Rotation paths and how fast each direction turns (degrees per step):
Each turn is a multiple of 5 degrees from 10 to 175, or 0.
Each row of a path follows its step; steps can be skipped.

step 0: [ -7 -13  15   4  -1   0   2   1  -3   3 -13   8  17   6   8   7  -1   7
   0   1 -17  -6  -8   3  -2  -3  -9  -8  -2   1   4  -2  -6 -23  12 -15
   6]
step 1: [ -4   2  12 -20   1 -14   1   6   5   0   3   5   3   5  -1  -1  -8 -15
  11   6  -6 -14  -1   0   0   5  11   5 -14  14  -9   7  -7  -8  14 -12
   3]
step 2: [ -6 -20   6   2   2 -11   1 -15   2  -1   5  11   4   4 -12 -10   5  -8
  -7  -2   1 -11  18  -1  -5   2  16   8  -1 -11   1   2   3 -11  16   4
   6]
step 4: [ -1 -15  19  11 -12   6   1  -7  -9 -11  -8  -6   3  -7  -3  -1   8   4
 -16   5  -3  -2  -8   7  11   7   1   1 -10   0  13 -14  -7  -9   1  -8
  -7]
step 6: [-14  -6   9   0  -2   3  -1 -15  -4  -3   4  15  -2  -1   2   7   4   1
  -2  -9  16  -5   3   3   3 -10   4   8  -1 -19 -13   0  11 -20  -4 -12
  -2]
step 12: [ -4 -11  17   1  -6  -1   2  -6   8  -7  11 -11 -15  12   1  -5  10  -2
  -8  -4   1  -7  -5  12   3  13  14  -3 -15  -9   8  -2 -12 -11   2  -5
  -5]
step 14: [ -5   5  21 -10  -9   2   3 -11 -11  -4  -6  -1   1  -1 -13   1  10  -3
   2  -8   3   5  -7  -6  -4  -4  -2  18   0  -2  -9 -11   9 -18  -6 -10
 -12]
step 15: [-21   3  -3  -2  -4  -9  -2 -12  -7 -18 -23   7   9  -5   5  -3   0   7
   0   4   6 -10   2  -1   9  -4   2   8  -2   0 -10  -3  -2   8   3 -17
  -2]
step 16: [-14  -8   6  -2   8  14  -2  -7  14 -12  -1  -2   2  14   1  -1   2   3
   6  -9   4   0 -11  -2  -2  14  13  -4   2  -9  -7   4  -4  -3   2 -25
  10]
Directions:
[-1  1  1  2 -1 -2  1 -4  3  0 -1  1 -5  0  0  3  5 -2  0  2 -3  4 -1  4
  6 -2 -2 -1  0 -3 -4  0  1  0 -7  0 -6]
45
[ 5  2  2 -4  2 -4  3  0 -3 -4  4  3 -6  1  6 -1  2  7  4  2  3  1 -3  0
  2 -1  3  2 -2  1  1 -1  1  1  2  0  0]
160
[ 1  6  2 -3  1 -1 -4 -1 -3  0 -3 -3  1 -1 -2  0  0  4 -3  4 -1 -4 -1  0
  0  2 -4 -4  1  0 -2 -2 -6  0  5 -2 -6]
100
[-3 -3 -2 -4 -3  4 -3 -1 -5 -4  0 -3 -4 -2 -4  5  3  2 -1 -2  4 -2  0  1
 -1 -3  2  2  1  1  1 -5 -2  3 -4  0  1]
40
[ 1  0  1 -3 -2  1  0 -1 -2  2 -5 -2 -1  2 -5 -7  5  1  1  3 -3  3  3 -2
  0  2  0  7 -1  0 -2 -2  4  4  3  6  0]
65

step 0: [-11   1  14   6  -6  -1  -7   6   1 -13  -5   7   9  -5   8  18  -6  12
   8  -5  -7   5   0   6 -17  -1  -4  -3  12  -7   8   2  -2   1   1  -9
  -5]
step 1: [-10   2   0   3   5  -7 -13  -3  -3 -12  -8   0  -3   0   3  12  -2   5
  -9   4   0  -3  -5   4  -4 -14  -2  -7  19  -9   7   4  17  -1 -10 -11
  -8]
step 2: [  3  11  -2  -6 -11  -7  -2 -13  -1  -1   3  12 -10   5   2   8   0   6
 -12   4  -4  -8  -6  -3   4  -8   9   2  14  -6   6   6  24  -4   4   5
  -2]
step 5: [ -1   1  -6  -4 -10   6 -16   1  14  -6  -7   8   0  -1 -11  12   3  -5
   8   6   8   6  -8   4   3  -6   4   0  23  -6   8  -1  -1  -9  -6  -5
  11]
step 6: [  6   3  -2   3  -5  -8 -10  -7  12   1   4   7   0   3  -2   9  -9   1
  -2  -6  -4  13 -10   2   8 -14  -9   5  15 -11   5  12  -3 -16   0  11
   1]
step 8: [-15  -4 -15   1 -10  -3   1 -10 -10 -19   7   6   1 -12  -4   7   1  14
   9  -2  10   1   1  -5  -2  -3   1  -3  -3  -9   7  -6  10  -8   1  -4
   4]
step 10: [ 13   1   8 -12  -1  -1   3  -3  15   5   6  18   5 -11  -1   9   3   3
   7 -12  -6   6   4  -3   3 -16  18   5   1  -1   2   4   3  -9  -8   2
  -1]
step 12: [-21   1   1  -2   5   0  -8   3   3 -11   2   3  -5 -11  -1  14  -3  15
  -4   7   7  -2  -1   3  -2   0  -3  -6  11  -3  -7   9  -3 -16 -14  -1
 -11]
step 15: [ -2   5  -1  -5  -4   4  12   2   9  -4  11   6   2  -5 -13 -10  -4  17
   3   1  11   4   4  12  -4  -5   3   0  -3  -1  -3   4  19  -1 -21  -2
   7]
Directions:
[ 5  0  0 -1  1  1  2 10 -1 -1  1  1 -1 -3 -1  3  0  1 -1  0 -2  5  5  3
  4  0  1 -2  4  0  3  1 -3  3 -1 -1  5]
65
[ 2  3 -7 -6  1 -1 -5 -4  2  3  1  0 -6  1 -1  4 -2 -2 -3  5  3  1  2  0
  3  4  1 -1  3  1 -3  1 -1 -1  3  0 -1]
100
[ 0 -2 -6  0  0 -1 -2  0 -5 -4  1  3 -3  2  0 -3 -6  3 -4 -3 -3 -1  0 -3
  0  1 -2 -2 -1  4  7  2  3  2 -1  0 -2]
60
[ 3 -2 -1 -3  1  1  4 -1  1  3 -5  6  3  0 -2  0  0  0  1  1 -3  2 -4  3
  3  1 -2 -3 -4 -3 -2  6  5  2  2  5 -3]
90
[-4  1  4 -3  0  4  0  2  1  2 -1  0 -4  2 -3 -5  0  2 -3  2  2 -4 -4  5
  3  3  0  6  5  1  3 -1  1  0 -2  4 -1]
35

step 1: [  0  10  -1  15 -12  -2 -10  -3   0   4  11   2   3 -10  19   7  -7  -7
  -1  10  -9   0   1  -7   6  -6  -3  16   3  -4  14 -11   2  -1  10  13
   5]
step 2: [ -4   7  10   3 -12 -10  -3 -14 -11   2  15   7 -12   0   5  -1 -14   4
   3  13   4  -3 -19  -1  -8   4   7   9  -1  -2  -6  -8  -6 -10   2 -10
  -3]
step 3: [-10  -7   1 -11   2 -16 -11 -17   7  10  -2   5  -3   2   4   8   9   0
   7   1  -6   1  -5  -9 -12  12  -5  10 -20   3  -8  -9   5  -7   1   7
   0]
step 5: [  2  17  12  -3   3   9   0 -10 -17   7   6   1  -9  -6   4  -8 -22  -2
   9  -9   6  -4 -13  -4   0   9   2  13  -7  -5   6  -8  -3  -6   0  -3
  -1]
step 6: [  2  15  14  -5  -6  -7 -11  -3   4  13  -7   8   0   0  13  -2  11   2
  -1   3  -9  -4  -1 -11  -3  13  -5  17 -20 -12  -3   2   4   1  -3   1
  -4]
step 9: [-13  -1  11  -8   0 -15  -6 -20   3  -2  -3   6  -3 -15   0   6   1   0
   3   6  -8  -2   2 -12 -13   8   6  21 -15   0   1   5   1   0   2   0
  -4]
step 10: [  3  -1  -4  -9  -8   1  -7 -11   3   5  19  -5  -6  -6   1  15 -10  -2
   5   0  -6   4   2  -7   0   0 -19   5 -15 -11  10  -9  -2   3  13   5
   9]
step 11: [ 12   8  -2  -1  -5   3   1  -4  -7  15   5   3 -14  -3  11  -7 -12  -1
   6  -5   8   0 -15  -2   4  14   2  17   2   0   5 -10   5 -15  11   9
  -3]
step 14: [  1   2   2   2 -14  -1   0 -10 -20  10   1   5  -4 -11  11   0  -6  -7
   4   3  -3  -7 -14   0  -8  -3  10   2 -10   5  10 -10  -2 -15   4  17
  -5]
Directions:
[-1 -2  3  2 -8  4  1  1  2 -1 -2  5  3 -5 -3 -1  2  0 -1 -3 -1 -1 -1  1
 -2 -4  4  1  0 -6  0  2  3  1 -3  1  4]
45
[ 1  0  0  0  2 -2  5 -1  7  0  2 -5  3 -1  2  3  6 -1  0 -1 -1 -4 -1 -4
 -4 -2 -8  0 -1 -1  3  1  2 -2 -4 -2  1]
115
[ 6 -1  1  2 -8  0 -2  0  3  3  0 -1  0  4 -4  0  0  5 -2  0 -4  1 -2  1
 -1  5 -2 -3  1  0 -1 -2  1 -4  3 -1 -3]
85

step 2: [  7  16  13  14  -3  10  10 -13  -9  -6  -9  15  -6   1  -9  11  -2  -7
   1   5  -5  11   0  12  11   9 -13  -9   6  -1   7  -1  -2  -4   3  -2
 -15]
step 4: [  4 -19  13  16 -10  -1  -5  -9  -5  18  16  -2  -8  -9  11  -2  -3 -11
   2   4  -1  -6  -2  -2  -6  10   2  -2   3  -6  -9  -9  -3  -8 -16   8
   1]
step 5: [ -6  -7  -8  21  -4  -3  15  13  -1   4   0 -12  -8 -14   1   4  -9  -1
  23   3  -8   2   2  11   0   3   7   3  10   4  -8  -7  -3   8   8  -8
  11]
step 10: [  1 -11   2   1 -18  -1 -11  -7   1  -5   8  -7  -8   1  -9  -3  -7  -8
 -13   4  15 -13   4   3   1 -13 -10  -3  12   7   2   9   5   5 -18  16
   7]
step 11: [  7 -10  -7   5  -3  -3  12   6  -8   5  -6  -3  -1  -1   3   0   4  -6
   1  -2   4 -18   3  14 -11 -26   1 -12  -6  11  -5 -18   3  14  -1  -4
   3]
step 13: [ -9  -2  15  -8  -1 -11   6  12  -4 -15   9  -3  13   5  -6 -10   4   9
   3  -5 -20  -6   5  -8  -8 -10  10   4   0 -15  13   8   7   8  -3   7
  -6]
step 14: [  7  -6   6   5   2 -13   3   0   6  -9   4 -13   1   1   8 -16   6 -14
   2 -17   2   3  10 -18  12   4  -6 -10 -11   4  11  -1  -1  -5 -18   5
   1]
step 15: [ -3   2   4  11  13  -5   2  10  -1  -4  -8  -6  -4   0   6  -6   2  16
   5  -2  10   0  16 -10   7 -13 -22   8  -7   1   4 -10 -11   3  10 -15
  10]
step 16: [ -8   9   1   1   1   6 -25  -6  -3  17  -6  -6  -1  -6 -14  -4  11  -2
  -9  -8   7   3  12  -7   2 -14  -8  10  12   0   9  16  -3   4   3  -2
   1]
Directions:
[ 2 -2  3  0 -1 -5  3  0  3  1  5 -3  1 -4  0  0 -1  2  5 -4  1  3  4 -5
  0  2  7  2  0 -1  3 -4  1  2  5  1 -1]
45
[-4  3  0  1  1 -3  5  9  6  0 -4  2  0 -1  5  2  0  1 -2  2 -2 -2  1  2
 -3 -5  3  4 -1  1 -1  1 -1  2  0 -2  0]
175
[ 0  0 -5  6  2  3  1  3  0  1 -1  2 -1  2 -2  3 -4  6 -1  0 -3  4  4 -3
  1  2 -5 -2  2  2  0  0  1  3  5 -1 -5]
110
[ 3  3  2  1  3 -7  1 -1 -2 -2  4  2  3  0  5 -2 -3 -3 -5  0  1  4  2  3
  1  2 -1  0  6  3 -6  2  0  1  2 -3  1]
145
[-3 -1  2  5  4  1 -2 -5  2  3 -2  1  0  0  1  5 -3  0 -1  0 -1  1 -2  5
  4  5  5  1  1 -5  0 -1 -5  3 -3 -3  0]
20
